0: [140 161 124 149 172  60 132 112 137 134 194 177 147  93 177 116]
1: [147  78 125 131  91 125 155 170 137 113 132 172 198  90  49 121]
2: [170 100  94 112 145 118 132 132  90 131 188  76 111 134 174  82]
3: [114 164 109 210 106 158  21  72 158  86  71 100 132 124 125 130]
4: [122  87 107 120 153  95  94 132 113 141 100 166 144 120 147  98]
5: [155 135 151 111 105 155  99 147 143 178  97 173 148 142 116  81]
6: [ 76 102 134 147 137 105 140 104 181  89  50  73  74 104 146 137]
7: [177 110 110 171  91 139 126 113 126 202 156 153  79 158 141 228]
8: [129 116 185 115 105  83 161 118 119 160 153  75 153  81  80 109]
9: [150 137 103 133 143 119 170 123 118 135 122 119 146 128 121 159]
10: [170 178 140 144 132 120 160 105 137 128 115 118 109 117  95 140]
11: [144 116  91 103 139 125 162 100 138 111 162 167 132 124  49 190]
12: [107 102 142 126 139 114 180 141 119 124 133 141 151 118 116 135]
13: [113 119 141 111 132 123 124  98 111 122 122 117 173 118 115 129]
14: [129 146 162 107 108 140 129 147 176 110  53 105  46 117 113 142]
15: [109 163 121 142 150 145 145 101 159 119  96 106 105 115  63 165]
16: [ 97 137 111 125 135 127 130 131 132 117 117 149 145  97  73 136]
17: [180 197 134 163 106 120 155 102 146 131 119 124 110 110  91 149]
18: [127  75 112 116 168 109 104 125  92 135 174 135 107 160 165  76]
19: [ 94 106 102 129 117  99 139 112 174 122 103 135 147 118 139  86]
20: [125 108 177 115 128 141 151 163 129 117 146 118 130 152  53 139]
21: [231 200 145 151 162 141 181 124 119  90 119 122 126 146 188 117]
22: [ 73  99 137 126 154  98  91  97 115 105 122  93  70 166 148 147]
23: [104 168 123 152 151 150 157  99 159 125 104 110 120 106  50 162]
24: [136 103 142 112 132 110 133 153  71 129 153 184 184 115 101 106]
25: [176 161 168 164 138 192 127 137 142 168 143 136 104 136  96 137]
26: [130  86 108 111 161 114 127 126  90 133 188 133 118 157 144  90]
27: [ 91 111 127 108 118  77 138 126 106 140  99 101 122 123 110  94]
28: [148 191 135 192 145 134  98 140 134 136 134 103  75 169 187 142]
29: [173 119 120 130 126 116  97 100 132  99 141 201 176 134 196 137]
30: [ 59 142  95 161  81 121  69  97 234  84  35  32 100  88 120 151]
31: [ 91 113 104  63 145 155 135 110 144 160  88 147 193 121  97 137]
32: [108  71  82  79 148 121 144 156 138 159 124 157 132 117 132 126]
33: [159 191 131 106 149 181 133 129 153 151 159 146 149 148 140 174]
34: [169 145  89 148 139 138 167 144 104 154 150 140 145 128 152 151]
35: [ 94  97 124 101  92 129 165 161 138 110 108 141 158  71  86 114]
36: [176 128 107 142 140 124 156 162  93 170 182 138 130 136 135 144]
37: [104 155  90 151 116 128 100 118 123 111 100  97 115 154  94 160]
38: [126 135 134 124 119 129 141 124 120 152 175 136 130 156 129 133]
39: [143  84 140 100 120 111 138 148 165 114 100 147 175  98  76 158]
40: [111 108 100 122 145 107 162 177  97 135 131 151 132 121  96 123]
41: [ 52 106 135 146 152 175  56 104 217  62  21 114  67 146 197 133]

[168 169 119 133 145 130  97  87 116 117 109 190 155 135 207 130] 29 4 34
[208 185 120 165 108 169 120 163 128 101 121 101  61 111 201 173] 28 21 34
[ 95 131 110 151 118 141 112 126 159  62  43  69  94 105 158 131] 6 14 30
[156 112 150 120  92 111 104 135 144 155 220 147  62 156 216 156] 38 7 36
[ 65  74 139 142 114  55  94  67 143 159  80  98  37 152  96 146] 22 6 27
[145 133  95 114 137 127 154 109 141 110 153 158 138 119  65 190] 11 16 9
[ 78 155  85 138 145 125 124  95 128 105 112  88 103 158 134 145] 37 22 15
[112 103 124 125 126 138 144 103  82 135 115 132 172 124 107 138] 13 12 9
[ 74 130 122 123 117 139 117 110 143 103 113 112 165 158 115 117] 13 19 37
[128  90 128  80 127 110 187 226 132 129  68 149 208  30 102  70] 35 1 39
[120 115 174 113 103  91 165 119 121 151 138  79 149  91  82 114] 8 27 13
[101 150 117 132 135 113  98 139 150 128  99  91 143 146 121 137] 37 13 16
[122 137 129 157 112 128   0  97 141 106 155 114 141 144 158 125] 3 37 22
[125 157 121 182  93 161 146 116 130 154 126 153 129 174 149 129] 38 34 9
[113 136 128 119 130 129 158 127 114 144 137 135 168  95  73 113] 16 12 13
[125 147 140 117 121 145 120 130 169  97  59 103  54 126 113 138] 14 6 15
[135 114 122  90 106 115 138  98 112 138 108 145 181 109 122 114] 13 31 12
[107 103 137 145 153  86  70 115 136  84 103  70  57 170 156  95] 22 6 27
[181  77 142  99  89  78 128 162  86 165 131 169 173  87 107 116] 24 1 39
[121 162 142 161  86 119 135 122 142 158 151 128 161 126 102 142] 38 17 13
[ 79 118 135 163 135  94 104 114 164  71  47  72  89 134 126  82] 6 19 22
[118 104 110 122 158 100 106 126 123 140  93 150 149 124 132 103] 4 19 13
[197  75 122 129 121 101 109 196 109 158 187 191  99 132 164 141] 36 26 34
[131 115 101 161 106 167  88 105 127  97  97  76 126 139 125 173] 37 3 13
[133 180 132 156 161 119  86 139 130   7 122 103  48 200 179 139] 28 22 37
[120  88  79  80 154 117 142 143 128 164 141 165 138 106 143 120] 32 4 40
[107  99 130 127 136 118 182 126 117 134 137 148 152 111 111 158] 12 9 40
[ 84 158  95 130 134 127 131  98 132 113 117  93 118 153 110 145] 37 15 9
[ 72 100 117 105 112  68 143 114 106 148  63  92 111 125  98  94] 27 19 13
[215  62 108 140  98 162  93 121 106 140 219 134  85 124 210  98] 2 18 26
[168 110  80 108 133 118 135 144  95 143 200  67 117 130 164  73] 2 26 18
[232  48 101 156  78 171  73 117 117 136 240 122  56 124 243  86] 2 18 26
[161 129 116 107 128 109 139 114 130 133 181 174 100 117 149 127] 38 36 26
[103 121 104 128 123 111 127 107 169 132 127 153 151 107 118 103] 19 16 13
[130 112 150 161 154 112  61  94 146  79 110  87  50 179 175 106] 22 28 6
[125  73  78  81 151 125 138 149 131 156 128 168 144 117 145 119] 32 4 40
[ 87 143  76 148 108 127  88 114 129  96  81  77 117 165  87 146] 37 15 16
[118 139 121  96 137 107 127  91 154  86 143 134 156  79  75 145] 16 13 11
[169 101 114 164  95 129 111 126 131 182 155 151 101 147 141 180] 7 38 36
[130 127 103 127 127 117 154 120 121 145 126 142 127 111 106 147] 9 16 12
[133 142 136 134  98 128 168 119 102 120 139 137 165  94  54 152] 16 12 9
[201 191  97 171 178 207   0 162  48  71 191  62   0 255 250 192] 28 22 2
[107 149 102 214 135 149  29  32 135  60  97  99 129 149 142 139] 3 37 22
[121  82  76  90 150 117 122 138 130 135 125 156 124 132 148 117] 32 4 26
[122 207 154 170 129 187  78 130 124  83 159  94  72 168 140 205] 28 37 33
[109 177 104 234 101 165   0  72 179  80  49  75 116 113 124 128] 3 30 37
[154 226 113 136 115 200 151  93 222 157 135 135 105 154 162 140] 33 25 17
[ 94 105 134 165 135  82 110 117 167  72  42  70  82 139 130  82] 6 19 27
[129 158  93 120 109 117 173 119 135 118 135 141 140  98  70 141] 16 9 10
[152 144 154 135 124 119 109 151 119 117 189 113 133 118 149  94] 38 2 26
[109 133 127 124 148 125 146 123 114 128 159  90 199 125 112 124] 13 12 9
[137 116 176 111 124  74 145 128 109 159 153 101 153  87 109 107] 8 13 27
[118 151 123 172 110 150 162 117 130 150 128 146 134 164 137 134] 38 9 34
[124 129  87 129 122 123 174 123 122 143 113 114 118 118  87 147] 9 16 40
[123 143 106 132 123 111 190 126 144 122 129 121 153 129  73 148] 9 12 16
[ 83 117 126 147 150 163  85 117 187  90  58 121  86 141 183 140] 41 6 22
[150 118 180 108 104 107 144  95 121 172 181 194 132 123 127 111] 38 24 12
[110 120 135 126 155 106 111 119 131 137  95 105 104 130 131 116] 27 13 22
[117 106 113 111 121 134 164  98 133 146 117 115 145 107  56 152] 16 13 23
[131 143  93 136 130 107 195 130 155 122 140 120 157 126  73 156] 9 12 16
[112 124 120 125 113 120 140 121 132 153 156 139 136 134 109 130] 38 12 13
[225 186 169 140 122 211 138 165  52 103  77 118  93 209 236 128] 21 28 34
[125  93 107 127 145  98  95 130 110 138 107 147 139 121 128  86] 4 27 19
[109 133 204  88 121 144 184 156 178 210  99 138 169 140  33 103] 20 5 8
[194  86 171 124 177  89 133 184 106 149 152 148  96  85 123 124] 36 40 12
[ 99 141  90 137 115 126 107 112 120 100  94  97 129 153  94 145] 37 16 15
[180  95 126 102 119 101 140 144  91  96 100 166 131  92 159  30] 4 24 19
[120 130 192 115  94 105  49 154 108 193 192 215  79 125 151 150] 38 5 36
[102 121 127 129 145 135  94  99 119 100 115 115 146 128 123 107] 13 16 19
[144 105 168 105 108  95 132  89 123 174 185 191 116 128 154 103] 38 26 0
[142 133 144 104 113 145 120 134 134 164 107 165 145 133 108  94] 5 38 13
[ 84  84 128 147 121  83  84  76 145 137  87 106  61 150 116 137] 22 6 27
[155 175 123 144 160 130  93  93 126 119  99 182 134 140 204 134] 29 28 4
[137 172 113 134 139 164 156 111  77 123 131 157 123 151 194 185] 34 9 33
[183 180 136 129 145 138 105  95 119 124 127 188 146 126 201 132] 29 33 21
[100 126 127 115 166 137 100 102 115 101 137 131 171 125 132 103] 13 4 16
